In the rows, zero is written as 128.
The rows of Y fall into several groups, and each row is roughly a mix of its group's hidden directions.
Y, 108 rows:
[[146 177 125 142 119  79 153 150 103 143]
 [124 163 120  95  81 101 146 142 159 150]
 [132 135 164 144 143 136 133  88 168 174]
 [103 146 105 145 140  85 136 119  70 134]
 [177 104 170 120 163 102 147 142 133 120]
 [122 112 167  89 135 112 160  77 127 124]
 [125 170 124 117 163 165  86 124  98 124]
 [138 128  66 130 158 145 127 137 170 145]
 [168 146 179 112 101  92 117 112 117 130]
 [126  88 148 148 115 177  97 123 164 123]
 [ 90 100 137 116 124 163 131 180  99 130]
 [106  75 134 120 146 178 127 111 157 123]
 [128  96 158 149 177 126 106 138  86 116]
 [137 114 127 112 136 184 108 123 143 182]
 [104 117 148  90  78 134 133 104 140 166]
 [ 96  96 111 158 165 145 102 113 100 101]
 [121 124 166 100 143 162  95 178 128 123]
 [163 137 142 162 135 163  74 137 114 135]
 [137 148 155  87  65 115 115 116 121 128]
 [131  74 134 157 125  97 173 131 145 113]
 [ 87 132 152 118 160  85 144 138  87 129]
 [158 152 192 153 125 113 124 108 143 143]
 [130 113  87 120 121  97 135  67 150 136]
 [135 108 131 139 134 151 147  53 130 121]
 [149  77 145  88 137 137 125 170 113 116]
 [ 90  86 155 130  86 119 144  96 137 143]
 [125 180 161 119 125 117 170 130 150 159]
 [ 76 113 134 101 126  90  95 157 122 143]
 [ 78 135 164 127 146 160 121 123 173 130]
 [136 136 110 136 143 106 184 136 165  88]
 [152 147 103 160 155 148 150  76 146 120]
 [158 129 147 107  67 120 140 112 159 108]
 [150 153 104 147 158 149 111 170 123  85]
 [122 143 141 105 189 142 162 154 152 122]
 [122 110 119 166 131 112  85 117  72 120]
 [103 153 106 149 124 143 192 109 142 113]
 [ 80 123 144 103 136 142 161 103 172 117]
 [145 144 127  96  88 125 159 132 181 148]
 [ 77 125 161 109 171 110 149 136 104 131]
 [149 137 120 145 124 119  64 101  91 130]
 [184 117  98 138 136 163 104 107 151 114]
 [122 171 169 164 101 126  98 120 104 134]
 [150 175 112 173 142 151 101 128 145 105]
 [138  94  96 144 129 165 110 137  78 107]
 [161 126 165 111 127 124 133 180 114  87]
 [133 143 132 147 179 154 100 131 117 177]
 [162 153 142 122 156  90 122 167  93 145]
 [110  82 133 125 106 143 144  66 125 130]
 [104  90  99 124 114 170 142  98 128  92]
 [143 151 157 102 153  75 150 142 122 158]
 [174 138 167 117  93 121  89 105 138 124]
 [ 71 118 113 148 100 154 101 124  97 140]
 [139  91 121  93 159 153 176 116 128 151]
 [101 154 122 156 123  86 137 128  73 115]
 [120  94 135 131 110  97 153  84 123 174]
 [ 91 150 139 183 106 133 117  90 134 143]
 [134 122 182  96  79 118 148 125 147 124]
 [143  85 155 131 144 166 106 117  95 160]
 [114 176 133  81 113 159 142 128 159 143]
 [131 140 190 112  89 131 129 110 104 104]
 [137 146 155 114  82 151  96 108 100 161]
 [123 134 159 121 103 148 100 147 185 154]
 [172 139 103 153 148 124 102 127 143  76]
 [126 106 177 144 150 155 122 109  86 100]
 [112  84  87 146 104 159 133  99 109 110]
 [ 62 100 122 136 169 135 142 138 125 131]
 [129 156 189 109 107 105 136 131  98 107]
 [133 163 144 124 141 171 142 144 179 155]
 [120  90 106  90 134 116 157 157  83 125]
 [154 160 162 114 139  92 111 172 122 152]
 [165 111 158  89 135 109 130 158 170 139]
 [154  99 118  89 141 137 160 156 138 172]
 [114 182 115 138 148 139 127 149 164  87]
 [145 107 137 104 127 179 111 129 178 149]
 [ 91 132 141 144 126 176 128  88  97 103]
 [111 130 129 105 143 183 140 106 165  93]
 [130 152 123 138 166 166  88 114  86 117]
 [118 137 140 135 152 130 176 152 120 186]
 [115 144 136 150 125 181  95 135 175 118]
 [142 156 175 126  85 123  89 123 103 131]
 [ 93 134 127 142 146 119 156 175  80 114]
 [132  86 122 159 117  79 167 143 137 137]
 [141  85 132 135 144 129  62 131 104 137]
 [151 106  95 119 124 156  82 146 127  85]
 [126  59  94 138 152 117 123 111 124 112]
 [155 132 155 121  69 117  93 111 153 126]
 [153 146 180 142  96 110  97 129 100 107]
 [137 190 113  94 121 142 116 162 110 132]
 [114 130 196 117 131 143 131 117  92 102]
 [127 183 129  94 153 158 155 136 156 128]
 [116 114 141  84 136  86 179 115 122 141]
 [ 95 104 158  72 141 146 136 159 129 116]
 [122  90  96 130 159 137 154 104 176 143]
 [ 98 171  78 127  92 133 112 109 127 131]
 [133 168 132 163 128 142 120  99 186 133]
 [163 147 100 138 139  96 106  73 141 130]
 [179 130 137 129 149 134  99 157  79 132]
 [125 115 133 167 168 176 117  95 116 144]
 [135  88 177 100 107 132 115 119 127 169]
 [155 187 120 138 125 106 136  94 162 123]
 [160 148  83 156 154 128 125 153  90 111]
 [128 142 108 156  98 166 103 110 169  99]
 [126 101 140  82 149 140 146 177 106 150]
 [148 153 127  91  99 138 157 132 182 143]
 [159 157 126 164 161 136 135  74 127 117]
 [143 155  90 148 159 141 110 140 104 176]
 [ 85 142 109 171 104 169 108 128 138 114]
 [108  92 125 164  91 100 109 109  93 116]]

One row of each group comes first, with its name. Which group is each row after those in?
[160 141 161 136 161 118 142  71 122 144] -> (11)
[ 84 107  75 149 142 147 100 113 124 126] -> (17)
[165 121 182  95 144 109 139 154 110 143] -> (38)

[168 116  81 139 125 126 126 145  77 112] -> (11)
[ 88 123 113 154 102 131  93 128  76 116] -> (38)
[123 110  91 154 170 133  90 120  91 142] -> (38)
[134 102 127  97 104 174  94 108 163 140] -> (17)
[124  86 130 170 138  93 109 132  85 116] -> (17)
[128  83 174 112 131 156 120  96 117 159] -> (11)
[135 129 143 120 158  79 154 137 100 173] -> (11)
[169 107 134 116 166 125  75 143 129 105] -> (17)
[107 113 148 110  98 120 123 165  71 114] -> (38)
[ 76 108 114 152 146 181 116 140 132 124] -> (11)
[151 175 117 142 161 142  97 124  84 117] -> (17)
